Each row is where one point has got to under a steady rotation. How many ticks took it there?
The counts run from 0 to 269.
24  14  42  21  -18  38  26  -13  -32  45  -24  -5  -24  14  0  71  20  11  -20  28  12  31  6  -4  7  -2  47  43  -39  3  -8  10  -19  9  44  1  -37  2  9  7  -34  55  -19  6  -55  -8  -11  -26  -11  -29  -14  -16  23  -22  -7  -2  7  33  -44  3  25  -9  24  16  5  24  9  46  19  36  9  -38  -19  57  5  5  46  23  6  -17  0  5  23  -8  7 -> 96
-31  -14  -19  26  -13  -13  23  10  2  16  -30  -18  -18  -23  -42  25  13  -19  -24  6  22  22  -10  33  18  -41  34  19  27  -23  -54  -15  -34  -15  -35  -2  -5  -8  1  -13  5  -2  -49  -19  5  1  22  -48  -39  12  -10  -28  -59  -18  -37  -25  -10  23  5  21  -2  26  -34  -18  20  61  -36  -17  2  -10  -15  -48  34  16  -47  -11  -6  18  32  23  15  -12  -29  -19  33 -> 114
-72  -28  -11  5  -25  -6  23  58  -25  31  -29  -5  24  -9  2  -3  -9  36  -22  15  18  10  14  29  15  -15  40  -18  43  -25  13  -23  16  34  -9  -19  -12  -34  14  -14  1  18  -13  1  -1  4  15  -44  -36  -17  0  -7  -19  -48  -35  -56  1  -5  -33  -25  -16  -15  2  -33  -16  14  0  -18  -34  -10  15  -34  27  0  -35  -14  -2  3  4  -14  -1  1  -46  -61  33 -> 144
-14  -29  17  22  33  -37  16  34  13  9  -37  -42  -4  -28  3  34  6  35  -3  16  -17  10  13  15  -19  -38  38  34  29  -5  -49  -6  11  6  13  -22  -8  51  9  0  -9  4  -23  -24  -54  7  34  -42  -10  19  13  -1  17  -30  -67  6  2  22  -28  44  -20  -16  -11  20  -20  6  -4  -9  13  24  -4  -52  34  51  -15  3  4  37  -12  -12  -39  4  -12  -22  -3 -> 12
-15  -24  -30  7  11  19  25  46  39  9  1  5  -45  -29  -9  18  -6  13  -1  -13  8  3  -40  15  -3  -30  -23  14  48  -47  -5  7  -14  -14  13  -21  20  14  33  0  8  -5  -23  -22  -21  6  39  -45  -32  -42  -20  34  0  -30  -54  -32  -30  30  0  3  -28  -3  -40  -21  28  9  9  8  -5  32  1  -55  23  5  -18  -12  -44  6  45  -5  -30  2  -70  -21  10 -> 205
-60  -29  4  6  -6  52  27  21  -65  15  -48  -32  -25  5  -4  1  -26  -13  1  3  53  -9  17  9  -13  -8  23  38  -43  -5  -9  16  -10  -20  15  9  -28  -33  -15  2  -3  -6  -6  -14  -10  33  -66  -14  -4  18  44  -15  -20  1  22  43  -25  -8  19  8  9  -26  -6  24  -3  -13  -33  20  12  -31  7  -35  44  54  -9  -28  10  7  -22  11  15  -20  3  7  5 -> 156
-7  -2  -40  -40  3  12  -22  -34  -20  -14  7  -8  17  -19  22  22  -36  3  -24  9  -21  18  3  46  -52  7  -12  5  13  -25  10  61  -13  11  4  28  18  -27  25  4  -7  44  -40  3  -11  9  -15  -32  -64  -2  23  6  -31  14  4  -17  -6  21  19  -25  -7  -32  -8  2  -19  61  25  48  -7  12  -18  16  20  -63  51  13  7  -19  40  10  -13  -15  -16  -16  22 -> 129
-19  12  -10  57  -11  34  22  24  -48  8  -35  15  -5  7  -37  -3  -12  32  -3  -5  1  32  13  2  42  0  15  33  14  -8  -17  -8  -49  9  -26  32  -30  -71  -21  7  -6  27  -33  38  -16  -6  -25  -6  -48  -12  2  9  -21  -21  14  -27  -6  35  -19  -47  41  31  0  -5  6  4  3  15  -10  -19  1  -50  -6  17  39  7  16  27  68  2  32  -25  -31  -34  16 -> 31
-36  -12  -6  0  24  -15  -74  18  -41  -10  -25  -40  -31  -7  9  -22  -24  26  -24  -20  -10  17  11  24  -8  -32  0  29  0  -4  -26  -29  12  5  -39  42  31  -28  28  -18  7  18  -56  -13  2  26  -40  -13  -42  69  21  -8  -25  -16  7  11  4  12  10  7  22  -24  -10  20  -2  9  -10  27  18  -34  -30  -32  9  -1  26  8  21  1  38  12  -20  4  15  11  6 -> 0
-64  -28  -13  21  -31  12  23  56  -2  10  -30  10  -9  20  30  -45  -8  30  28  27  45  -12  10  -20  23  -39  44  5  9  -51  32  -14  24  74  2  -15  -11  -32  28  -26  14  -17  14  9  28  -6  0  -20  -33  -15  3  1  -16  -17  -11  -1  -22  -22  -16  -31  -10  -13  -20  35  -15  16  -9  1  -41  -39  0  -35  22  -25  -17  -23  -12  -11  6  9  24  -2  -47  -33  25 -> 145
-10  -11  -1  60  -3  -8  21  -21  -1  -27  9  -23  -23  16  -19  6  7  25  -17  -13  -14  26  28  36  -34  35  15  15  21  1  -42  1  -17  15  -25  36  -34  -12  -3  13  -18  19  -29  63  -29  -14  20  34  12  35  -12  -17  12  -6  21  -22  7  34  -35  4  24  25  -30  22  19  11  54  0  11  -1  -23  -7  17  40  40  29  34  -10  7  -39  11  -45  -8  -6  -4 -> 71
35  -20  -36  12  7  17  -46  -4  -36  -4  16  25  -25  31  -28  11  -10  22  -21  -4  -4  39  -9  21  -19  1  -39  12  6  -34  12  24  11  11  -9  13  -29  -15  20  -5  -1  34  -30  13  48  20  -29  3  -28  -9  -34  15  4  38  23  -36  38  9  0  7  15  9  31  27  26  25  12  33  -43  -17  14  -17  -21  -38  16  16  21  -9  38  11  -6  -45  -62  -12  0 -> 253
14  -35  -10  42  -43  -11  8  -29  -3  -10  1  -3  -28  -53  40  44  4  -9  44  1  -17  18  -26  24  -9  -8  -6  3  -11  20  -26  -24  2  -43  -35  37  -9  16  -16  -20  18  24  -15  -5  45  -37  26  -50  -1  59  -18  -36  -10  13  5  32  -18  17  -16  -1  1  -14  -8  38  1  1  -23  -1  8  -15  -12  6  8  58  -34  -15  35  6  34  -58  36  15  -13  3  5 -> 48
9  20  2  10  -36  11  41  -3  63  -38  7  -24  -74  -5  52  23  1  14  21  15  9  -50  -19  -20  -52  -6  11  60  -17  -21  14  -14  -34  20  41  0  17  32  21  4  -1  -21  -12  27  -45  1  -13  -24  17  -24  -15  -23  29  -24  -9  12  -6  26  -13  30  12  18  -29  28  -25  10  25  25  37  0  -32  -31  13  28  43  -2  -18  -5  9  -24  -28  28  -1  -7  -10 -> 135
38  19  30  -1  -71  -2  26  -2  4  11  37  26  -18  -6  10  -10  5  -23  13  3  14  31  -74  0  5  -14  40  17  -20  3  2  -22  -6  -22  -4  10  -3  36  1  -2  -4  51  -16  19  13  8  4  -45  2  31  5  -19  24  0  -39  -23  1  20  -2  45  -3  -5  36  36  20  17  -1  7  1  23  -26  10  19  30  -45  2  43  44  11  -4  0  -27  -38  24  19 -> 150
-30  -22  -7  -12  -5  41  -22  -44  -11  -50  -11  -18  -33  -4  63  -11  -5  41  29  -10  6  -14  16  -11  -30  5  -7  7  -21  38  5  -16  4  23  -3  46  22  -39  34  -27  -7  35  6  38  -1  -27  -12  9  -17  10  -1  0  25  -6  57  8  -23  -3  -32  -27  2  -56  -28  36  15  20  17  4  6  -13  -6  26  17  -12  60  6  49  -10  23  -30  4  16  41  -3  -2 -> 261
7  -35  -14  -8  -5  10  10  31  10  -24  -3  -6  -7  -26  -1  10  -25  17  17  38  -23  -2  -48  -34  15  -53  -19  66  27  -44  0  26  18  5  27  0  7  12  -5  -55  17  16  38  -40  7  -14  -28  -40  -8  9  24  34  -19  -7  31  -17  -7  -14  8  11  -37  -5  -45  30  -2  50  -24  44  -36  -4  -16  -15  -25  -6  38  7  -3  -7  54  21  23  -22  -26  2  20 -> 229
31  17  0  17  -25  6  28  -35  66  -30  -9  -37  -35  -17  13  45  19  21  -3  20  -22  -7  6  -12  -51  -20  22  33  -15  -3  -34  -15  -29  35  31  -2  39  30  36  -6  -13  32  -17  37  -49  -17  24  -14  -2  -36  3  -21  27  -46  -17  -19  1  31  -37  35  15  -22  -33  4  -1  57  22  -23  35  33  -28  -21  -9  23  36  8  3  -2  36  -13  -8  11  8  -41  19 -> 136
-8  -78  -43  24  27  38  -2  -8  -5  4  11  -6  -37  -48  -21  34  -9  -11  16  3  -45  52  -10  37  -19  9  -27  4  24  -7  3  58  6  -8  2  -22  -40  15  -24  -19  10  14  1  -20  3  5  32  -5  8  -10  -7  9  42  23  16  -9  7  0  -44  32  -14  -17  -18  24  34  20  16  10  -20  18  5  -7  35  0  -3  24  22  12  10  -30  -12  -37  -53  -30  -20 -> 140
-31  -20  -19  12  -5  40  35  16  -4  -18  -46  4  -78  2  13  -20  -17  17  57  -17  46  -25  -28  -10  -7  -12  -3  22  -27  -14  15  -20  -14  12  10  -8  -18  12  11  14  3  -46  -11  7  12  -3  -21  -6  -11  -27  -10  31  10  24  10  57  -33  -20  10  -35  -24  -16  -20  44  18  -14  -45  16  -41  -5  41  -37  39  33  15  -42  -21  21  -21  -11  -8  -6  -22  -3  -22 -> 247
-22  -56  0  24  -9  61  -2  -30  -22  -23  -17  10  37  -12  -13  0  -9  13  -10  -4  18  -7  -9  53  -81  7  4  19  -16  20  11  24  3  38  8  30  -7  -10  16  -5  -23  -7  5  11  -53  21  -30  -22  13  -4  13  45  -16  -1  -13  18  -37  39  18  9  -14  -74  -2  35  14  -12  13  -4  -15  35  4  -26  27  23  22  -12  -12  -46  2  26  -26  -40  42  -51  -20 -> 64
25  6  3  -37  -22  -34  2  39  -6  22  24  0  -66  21  54  -19  -11  -17  27  14  0  1  -9  3  -18  4  35  24  -9  -38  26  13  -8  6  15  -26  -33  42  28  -7  24  22  18  7  33  22  -4  -40  -44  5  2  -30  23  28  16  -13  16  -22  -16  2  -9  -8  44  41  -11  4  -10  41  -16  -12  -18  -6  40  -35  -5  7  34  23  -36  -25  -8  -6  -71  35  -6 -> 211
-48  10  -3  -9  -14  31  -37  0  -51  -11  2  0  -69  22  25  20  -12  11  18  -11  46  52  -23  -39  44  -57  7  25  -10  -19  27  -12  0  -18  20  34  -12  -39  -6  7  -4  35  -56  3  21  -14  -25  1  -33  13  3  -4  1  -5  -7  38  -3  1  -11  -19  4  0  0  29  16  0  31  48  4  -9  -36  -23  8  -30  -19  0  52  16  11  7  3  32  -15  25  -5 -> 222
-33  -22  -38  9  -8  69  13  -5  -17  -46  -43  14  -65  2  6  -4  -2  42  1  -23  32  -11  0  11  -40  -1  -12  -9  -5  -5  14  6  -33  17  20  22  8  -42  5  20  -1  -8  -60  59  -23  -17  -7  6  -26  -56  -1  30  12  11  -3  30  -11  20  6  -29  16  -30  3  18  17  2  15  -5  2  2  12  -42  13  -23  51  -7  -6  9  19  -4  -25  -14  4  -60  -32 -> 93
-59  -27  0  43  31  -10  -20  6  -36  0  -34  -6  -13  -17  -17  16  -16  -11  -11  -15  -6  15  11  29  14  -21  17  29  4  -33  -26  7  -42  0  -36  22  -24  -41  0  -15  -7  10  -45  -14  -6  14  -9  -38  -52  51  22  -1  -35  -22  -6  28  -15  28  19  -14  19  -21  16  15  -25  -28  -10  33  7  -3  -34  -62  17  18  21  -5  8  20  43  20  -11  26  19  6  -33 -> 1
43  12  7  -23  -56  -8  -23  -3  5  -20  13  -9  6  3  19  20  -25  25  22  30  -3  -21  -45  -2  -65  -26  -1  34  -19  1  20  -23  31  27  56  34  25  24  19  4  0  27  31  17  -19  17  -80  -37  25  10  6  24  -16  7  -1  8  14  -17  3  36  -25  -28  7  36  -1  49  2  35  -11  -7  0  7  -32  -17  -12  -22  2  -44  30  9  15  -17  -19  -1  37 -> 189
-31  -39  1  17  -8  50  -46  22  -29  -23  6  11  -14  15  0  -31  -17  21  -15  -2  43  43  -43  -11  5  -38  -28  20  18  -13  10  -14  48  3  -22  44  7  -53  1  -34  -8  36  -14  -2  25  2  -15  -2  -11  20  0  51  12  -18  5  -20  -22  24  11  23  -7  -49  -4  30  38  -6  28  31  -20  -8  -7  11  15  13  -13  -9  24  -15  40  37  -22  -31  13  36  -12 -> 192
28  -12  -10  20  -42  8  27  -52  28  -19  -21  49  -13  -4  1  -1  12  27  38  14  14  -20  3  17  -47  13  24  -10  -5  22  10  2  -14  79  -4  -4  -51  26  18  5  -23  -1  22  70  1  -22  23  -38  -5  -7  -24  32  -13  16  -10  0  -20  7  -3  -30  -1  -35  6  54  -2  35  -5  -30  -37  46  16  4  11  -9  -3  -15  31  -7  -12  -1  2  -28  -10  -49  14 -> 147
-77  4  -1  -10  8  30  -28  8  -33  -4  -57  -30  -41  12  9  16  34  40  -1  31  58  -3  30  -29  24  -60  21  2  -28  -2  -16  -49  32  45  -4  -7  -27  -8  21  -12  -17  1  -37  11  16  -18  -10  -9  -28  -12  -17  -5  -6  2  -14  4  0  -22  -13  -15  1  -21  -18  26  -1  22  -11  -18  -33  -13  45  -27  12  5  -8  -25  35  17  -5  2  -10  -5  5  -31  21 -> 54
29  0  -1  25  27  -15  1  14  40  0  -4  -14  -19  -15  -10  27  -2  31  -4  -7  -16  7  -2  33  -68  -4  9  23  32  -21  -30  13  -11  19  25  -3  4  57  32  14  -29  7  -16  8  -56  23  2  -29  4  -14  -9  34  38  -4  -26  -15  -12  58  -3  50  -2  -26  0  13  11  15  18  15  14  39  10  -40  9  44  40  12  -15  -5  5  9  -54  -20  -9  -14  -2 -> 165
11  -15  -21  23  -34  -1  77  56  42  11  -4  6  -17  -22  -8  28  -13  -13  3  34  -19  -6  -33  16  -31  -1  9  73  30  -53  -21  36  -47  -6  9  -33  -12  44  -14  -13  21  -16  4  -10  -22  -5  17  -51  -20  -24  18  -11  -8  -19  -11  -25  -17  26  3  37  -9  24  -42  5  0  41  -17  26  -11  16  -10  -38  18  40  2  10  -40  11  27  8  -2  -34  -45  -10  20 -> 74
-46  -37  -9  -3  14  -57  -40  39  -12  16  -9  -79  -9  -47  22  25  -23  49  5  13  -38  4  -2  31  -35  -3  25  5  30  0  -7  -2  28  -13  12  5  -13  32  -18  8  24  -9  6  -10  -19  28  1  -17  6  51  3  -4  -2  6  -55  38  22  -40  -49  -1  -27  -2  1  23  -6  4  16  27  -4  -23  -22  -17  52  16  -19  -5  7  -18  -28  -58  -14  -1  -51  -7  14 -> 142
20  -17  -32  32  -39  13  21  -9  10  7  28  -11  -51  -7  -12  6  -4  -16  -30  -28  -18  6  -21  56  -50  68  -5  -12  -4  -8  14  18  -26  9  6  -29  -2  6  11  23  10  -9  -5  34  -8  35  34  0  20  -3  -30  -31  37  13  -18  -18  14  21  -28  46  -3  12  7  20  52  28  20  -5  10  -8  -19  -8  42  4  -18  11  8  -5  13  -26  -13  -53  -52  -31  -2 -> 111
-17  -6  -31  36  2  51  2  -13  -27  -30  -5  -1  -59  40  -1  9  11  40  -13  7  6  18  37  17  -34  9  4  24  7  -15  21  14  -11  17  25  27  -43  -19  -35  16  -8  -15  -38  39  -15  -4  -9  32  -1  -28  -21  11  37  16  10  7  26  22  -38  -4  20  9  6  36  12  -4  42  32  -19  -14  9  -47  14  -12  34  39  29  -8  -18  -21  -18  -44  -13  -43  -36 -> 224
-47  -33  22  -3  -19  27  11  36  -31  32  -24  2  46  8  16  -20  -16  5  -38  38  10  7  -1  45  -40  -11  1  54  1  -30  -8  16  24  -26  -8  12  4  7  -8  -16  -8  21  -24  -20  -30  21  -47  -50  -42  -5  27  -7  -14  -35  -6  -24  -33  43  6  37  24  -51  19  -6  -40  -8  -12  2  3  -36  41  -10  4  49  39  8  -16  -8  -3  22  -35  0  -2  -12  21 -> 257
-36  -29  -2  7  22  27  7  -6  -8  -10  -16  -27  -14  21  15  -24  -8  17  -39  -24  11  4  38  52  -79  22  28  6  -6  0  -1  17  -32  36  8  -7  -9  -1  26  33  -24  -13  -19  42  -77  41  -15  26  3  -9  28  10  22  -21  3  -3  -30  19  -1  47  10  -45  -13  18  3  -1  53  2  20  -7  -3  -19  64  14  40  22  -1  -25  -44  14  -51  -38  12  -22  -3 -> 195
-33  -21  -24  -32  -4  58  -1  36  -26  8  -22  -29  -44  1  34  1  -11  5  -11  15  17  26  -34  16  5  -26  0  0  -3  -15  30  0  19  -26  48  -15  10  1  -22  1  38  25  -41  -18  26  19  -10  -14  -40  -25  25  -30  27  17  -11  -22  3  -23  -23  34  -21  -29  -16  1  14  18  2  15  -21  -14  25  26  67  -26  -21  13  14  34  -34  3  -38  -3  -50  -4  7 -> 181
-11  -20  5  15  -10  43  19  62  -6  -1  -33  -14  17  8  3  21  0  42  -21  61  2  24  -17  -19  -10  -24  -5  61  11  -42  -19  20  22  18  27  -2  1  2  -28  -59  11  29  5  -18  -13  -9  -33  -22  -34  -32  29  -19  -2  -41  25  -54  14  14  -18  33  5  -8  -31  1  -14  36  -13  16  -25  -11  13  -10  -34  13  29  23  -13  10  48  23  11  -45  -27  -14  42 -> 228
-60  -48  -8  5  -12  56  19  21  -30  -5  -16  -21  -28  13  22  -7  -26  -13  -18  4  18  -24  24  27  -32  19  -2  45  -26  -34  26  51  -20  -14  9  -17  -33  -20  3  -21  7  -24  13  4  -23  0  -38  -18  -32  -29  16  8  -14  -20  66  25  -35  10  5  -5  30  -20  -1  28  -12  -14  12  37  -7  -47  -3  -32  27  15  62  -19  -13  -35  -9  -11  -7  7  0  -16  -29 -> 3
-40  1  -9  -18  -24  69  1  -8  -23  -6  23  -4  -52  27  14  -7  -27  -28  -31  11  32  37  -16  -17  5  1  -7  3  -4  -30  27  52  2  35  19  11  27  -68  14  -11  1  39  -6  34  -4  2  6  27  -28  -16  5  -16  26  -31  24  -41  -20  -11  -27  -14  -2  -19  -24  -6  18  44  62  43  2  -6  -19  21  40  -15  18  3  31  -16  12  27  -20  -4  -12  4  -1 -> 68
-3  -23  4  15  -42  34  -9  50  -44  0  -9  -11  30  -15  -6  -52  -14  41  -11  9  12  24  -50  10  6  -33  -11  35  12  -22  9  -27  26  25  -6  51  16  -49  -25  -39  8  38  -18  -4  34  0  -50  -27  -33  15  8  17  -13  -21  -2  -41  26  25  2  22  10  -9  18  14  22  -4  -13  4  -30  -44  3  -17  -30  -4  14  11  -25  9  61  20  23  -48  -24  -16  8 -> 61
